One vector is turned by the same rotation once a tick. Each row is the vector after some number of ticks, and that number follows the row.
The counts run from 0 to 143.
21; 8; 17; -7; 1; 7; 4; 3; 12; -4; -6; 1; 7; -13; 34; -9; 12; -3; -2; -9; -15; -1; -4; 2; 33; 5; 1; -7; -10; -46; -12; -10; -14; 21; -7; 0; 17; -8; -19; -1; 1; -20 | 48
17; 6; -26; -7; 9; -11; -6; -9; -3; -3; 0; 16; -18; -3; 37; -19; 11; -14; -7; -14; -8; 1; -5; -21; -3; 11; -17; -8; 7; -32; 2; -3; -21; -16; -12; 6; 21; -18; 13; -3; -1; -14 | 120
-24; -3; -10; 8; -12; -30; -24; 1; 0; -19; 8; 12; -19; -12; -3; 23; 0; 0; 14; -1; 11; -2; 9; -2; -10; -2; 39; 7; 2; 3; 29; 9; -10; -15; -2; 22; -1; 1; 7; 3; -19; 19 | 92
-16; -15; 0; -6; -7; -9; 4; -4; 7; 7; -10; -5; -18; -18; 22; -13; 4; -8; -21; -31; -4; -10; -14; -24; -20; 4; -10; -15; -1; 20; -16; 28; 10; 3; 4; 5; -17; 17; -7; 18; 2; -18 | 34
15; -3; 1; -15; 4; -1; 6; -3; -5; 0; -16; 1; 8; -17; -9; -20; -1; -27; -4; -38; -17; -1; -7; 3; 11; -19; -22; -24; -17; 1; 14; -13; -2; -8; 6; -7; 8; -9; -7; 3; 26; -23 | 53
-5; -2; -10; 21; 13; 17; -3; 10; -14; 1; 14; 12; -15; 35; -8; 30; -4; 3; 4; 21; 32; -5; -1; 6; -20; -5; -5; 16; 9; -2; -20; 11; 10; -12; 0; 0; 5; -19; 26; 1; 8; -5 | 4
-5; 7; -29; -11; 5; -8; -11; 9; 23; -8; 1; 15; -13; 19; 23; 12; -7; -6; -14; 8; 29; 5; 13; -23; 9; 30; 21; 6; -6; -20; 0; 14; -10; -12; 0; 0; 3; -4; 3; 1; -9; 29 | 20
0; 0; -11; 8; 4; -13; 1; 29; 18; 3; -4; -11; -7; 13; 5; -3; -8; -13; -11; -4; 28; 10; 16; -18; -5; 17; 10; -15; -5; 25; -11; 20; 7; -19; 8; 7; -11; 10; 7; 45; -3; 7 | 24
-12; 1; -37; -30; 2; -7; -9; 7; 3; -13; -5; 17; -9; -6; 2; 9; -9; -3; -13; -17; 22; 0; 14; -16; -1; 14; 17; 14; -6; -2; 20; 24; -4; -8; 12; -4; -15; -3; -6; 5; 2; 26 | 18
-23; -7; -19; -7; -7; 8; -11; 9; 7; -19; -2; 17; -11; 10; -12; 43; 0; 10; 6; 8; 8; -8; 15; 12; 10; 7; 45; 3; -1; -22; 21; 0; -2; -2; 12; 0; 6; -17; 9; -12; 8; 14 | 84
-12; 1; 10; -12; 4; -27; -1; -23; 7; 1; -13; 10; -23; -18; 37; -1; 3; -8; -4; -21; -3; 4; -27; -35; -1; 2; 5; -3; -11; -13; -3; 8; -11; 5; -15; -3; -2; 7; -16; 9; -11; -9 | 37
-15; 4; 2; 29; -9; -16; -8; 14; 19; -5; 17; 4; -14; 6; 12; 27; 3; 19; 2; 16; 23; -8; 18; 5; -7; 2; 32; 3; 4; -6; 5; 9; -7; -5; 0; 22; 5; 5; 9; 13; -27; 8 | 94
23; -7; -9; -1; 3; -2; 11; 14; -8; 14; -16; -9; -10; -3; 17; -4; 13; 3; -15; -41; -10; -7; 11; 0; 2; 17; -17; -5; 13; 5; -11; 18; 2; 14; 6; -3; 9; -12; 10; 37; 9; -22 | 115
-11; 6; -32; -20; 2; 0; 0; 12; 10; -4; -5; 2; -2; -3; 1; 5; -11; -12; -18; -20; 30; -5; 17; -14; 3; 13; 13; 24; -9; 15; 18; 26; -3; 4; 13; -6; -16; -4; -10; 15; 8; 19 | 17
24; -1; -8; -11; 5; -27; 0; 2; -5; -5; -4; 12; -8; -16; 39; 5; 26; 9; -1; -13; -1; 6; 0; -7; 7; 13; 13; 17; 20; -19; 7; 10; -14; 18; -11; 5; 21; -3; -4; 19; -17; -11 | 111
14; -7; 19; -19; 6; -13; 0; -4; -8; -9; -13; -5; 12; -38; 20; -27; 11; -15; -6; -27; -16; 0; -15; -10; 20; -10; -9; 3; -10; -3; 11; 4; -11; 14; -7; -3; 0; 8; -34; 3; -2; -21 | 45
-17; -16; -15; -12; -2; 16; -6; 5; -11; -24; 1; 9; 11; -10; -32; 15; 1; -5; -10; 6; 12; -6; 19; 14; 5; -17; 24; 14; 1; 14; 23; 21; 3; -8; 14; -5; -10; -1; -10; -19; 20; 13 | 81
-12; -4; 7; -2; 12; 6; -11; -4; -15; -20; 9; 14; 18; -2; -17; 17; 1; -10; 7; 39; 20; 4; -9; 1; 8; -32; 13; 20; -10; -14; 7; -4; -4; -13; -1; -6; 10; -5; -8; -37; 7; 9 | 74
-10; -9; 10; 6; 7; 19; 8; -3; -14; 0; 3; -3; 15; 12; -30; 8; -14; -12; -7; 13; 22; -9; -9; 10; -9; -34; -18; -1; -8; 11; -18; -9; 21; -8; 7; -10; -2; -6; -1; -14; 33; -9 | 70
6; -4; 25; 8; 2; -19; 3; 0; 15; 6; -12; -12; -10; 7; 40; -4; 9; -8; 1; 1; 0; 8; -24; -16; 16; 5; -2; -4; -5; -15; -36; 0; 7; 10; -12; 4; 11; 2; -4; 21; -19; -21 | 40
-6; 6; 3; 0; 2; 26; -6; -5; -8; -5; 14; 16; 8; -2; -8; 10; -3; 8; 5; 22; 7; -18; -11; 7; -7; -31; -6; -14; -6; -39; -12; -21; -6; -3; 7; 10; 16; -5; 0; -35; 14; -18 | 66
-17; 0; 7; -14; 6; 2; -1; -9; -22; -10; -7; 9; 12; -9; -35; 12; -19; -15; 13; 6; 21; -2; -19; 1; 0; -41; 1; 16; -13; 5; 13; -5; 1; -5; 2; -15; -7; -7; -11; -14; 27; 2 | 72
-5; 7; -22; -9; -1; -13; -4; 15; 20; -6; -9; 9; -9; 20; 24; 21; -9; 2; -3; 2; 23; 10; 9; -19; 6; 33; 28; 1; -5; -23; -6; 13; 2; -7; 9; 0; 4; -8; 12; 23; -8; 18 | 21
-18; -9; 2; -12; 6; 2; -10; -9; -24; -22; 1; 17; 15; -10; -28; 14; -7; -10; 10; 21; 14; 2; -18; 3; -6; -33; 4; 19; -5; -2; 11; -7; 4; -14; 5; -9; 5; -4; -9; -33; 18; 5 | 73
23; -11; -19; -2; 9; -2; 11; 6; -9; 6; -7; -3; -11; -9; 17; -17; 18; -17; -27; -39; -7; -6; 14; -6; -2; 11; -26; -9; 15; 11; -2; 21; -5; 2; 2; 0; 8; -2; 2; 24; 13; -20 | 116
-21; -13; -16; 9; -7; 9; -17; 10; 9; -18; -4; 9; -14; 21; -7; 36; 1; 6; -4; 14; 10; -10; 17; 18; 11; 7; 33; -7; 1; -18; 1; 8; 9; -16; 15; 7; 4; -14; 17; -16; 4; 14 | 85
3; -7; 4; -24; 14; 14; -9; 0; -13; -17; -13; 20; 15; 5; 3; -6; -5; -3; 23; 27; 11; 24; -32; -22; 9; -3; 3; -14; -1; -37; -15; -2; 15; -8; 9; -11; 8; -5; 0; -21; 8; -6 | 139
25; -7; 15; 9; 6; 19; 16; 8; 12; 10; -8; -13; 5; 2; 6; -19; 5; -20; -18; -12; -10; -7; 3; 9; 21; -2; -26; -25; -17; -8; -20; -13; 4; 2; 6; -9; 11; -8; -7; 8; 24; -28 | 51
-5; -14; -25; -10; -2; -17; -5; 26; 13; -2; -11; 2; -12; 18; 18; 14; -6; 2; 4; -5; 15; 13; 4; -10; 3; 32; 20; -14; 1; -10; -15; 13; 17; -12; 17; 4; -8; -6; 20; 26; -7; 16 | 22
27; -19; 14; -4; -5; 16; 6; 12; 9; 2; -12; -5; 5; 0; 15; -19; 12; -7; -16; -20; -17; -7; -2; 13; 23; 4; -20; -27; -6; -22; -27; -10; 12; 5; 11; 1; 16; -4; 0; 3; 16; -29 | 50
15; 10; -27; -15; 7; -15; -2; -8; -6; 4; -7; 13; -16; -15; 27; -13; 12; -15; -1; -31; -9; -3; -3; -22; 1; 8; -12; 0; 4; -22; 17; -1; -25; -2; -8; -7; 16; -14; 2; 5; 4; -12 | 119
-7; -3; -22; -9; -5; 8; -3; 36; -10; -5; -2; -6; 6; 21; 3; 18; -9; 18; -1; -12; 27; -4; 18; 0; 3; 16; 6; 27; 14; -1; -18; 28; 22; 10; 19; 10; -13; -5; 10; 19; 1; 5 | 14
-7; 18; 4; -7; 0; 16; -1; -5; -17; -3; 8; 17; 12; -25; -20; -3; -9; 8; 16; 5; 1; -12; -15; -3; -15; -39; -2; -10; -15; -25; 22; -17; -18; 12; 5; -1; 5; 1; -12; -17; 18; -19 | 64
18; 2; 6; 0; -1; -4; -8; 1; -10; -12; -4; 11; 2; -2; 2; -8; 3; -12; 22; 2; -16; 10; -17; 5; 5; -18; -2; -33; -7; -41; 3; -33; -6; -11; 2; 7; 29; -17; 9; -8; 5; -23 | 57
6; -1; 11; 7; -1; 8; 2; 13; -22; -3; 4; -8; 19; -11; -24; -16; -6; -5; 17; -8; -9; -2; -8; 10; -15; -35; -26; -31; -3; 4; -2; -14; 8; -5; 16; 7; 1; 1; 1; 8; 16; -33 | 61
-11; -1; -22; -2; 15; -1; -8; 9; -21; -13; 11; 4; 1; 10; -14; 6; -6; -20; -1; 9; 37; -1; 3; -12; -15; -15; 0; 43; 7; 26; 14; 22; -4; -16; -8; -2; -10; -3; -5; -3; 6; 9 | 8
18; 3; 11; -2; 7; 9; 14; 3; 7; 13; -16; -9; 8; -7; -6; -13; -5; -25; -10; -31; -12; -2; -2; 1; 24; -9; -22; -24; -23; -2; -2; -17; 1; 4; 3; -13; 5; -15; -13; 19; 30; -26 | 52
1; -17; -18; -2; -1; -13; -5; 24; 14; -1; -5; -6; -11; 20; 12; -1; -4; -14; -7; 0; 20; 12; 11; -12; 1; 28; 12; -19; 5; 13; -21; 22; 16; -19; 13; 8; -4; 5; 18; 31; -4; 10 | 23
0; 17; -14; 3; 15; 15; -8; -5; -12; 0; 18; 29; -8; 6; -12; 31; -6; 8; -1; 11; 29; -16; 6; -5; -26; -11; 4; 20; 4; -19; 20; 0; -24; 4; -4; -7; 10; -16; 7; -9; 11; 2 | 1
21; 5; 7; -3; 11; 0; -3; -10; 5; -7; 1; 15; -1; -17; 2; -21; 0; -29; 2; 2; -10; 3; -5; -7; 10; -17; -8; -23; -21; -23; 18; -22; -24; -15; -6; -10; 20; -6; -15; -13; 19; -16 | 55
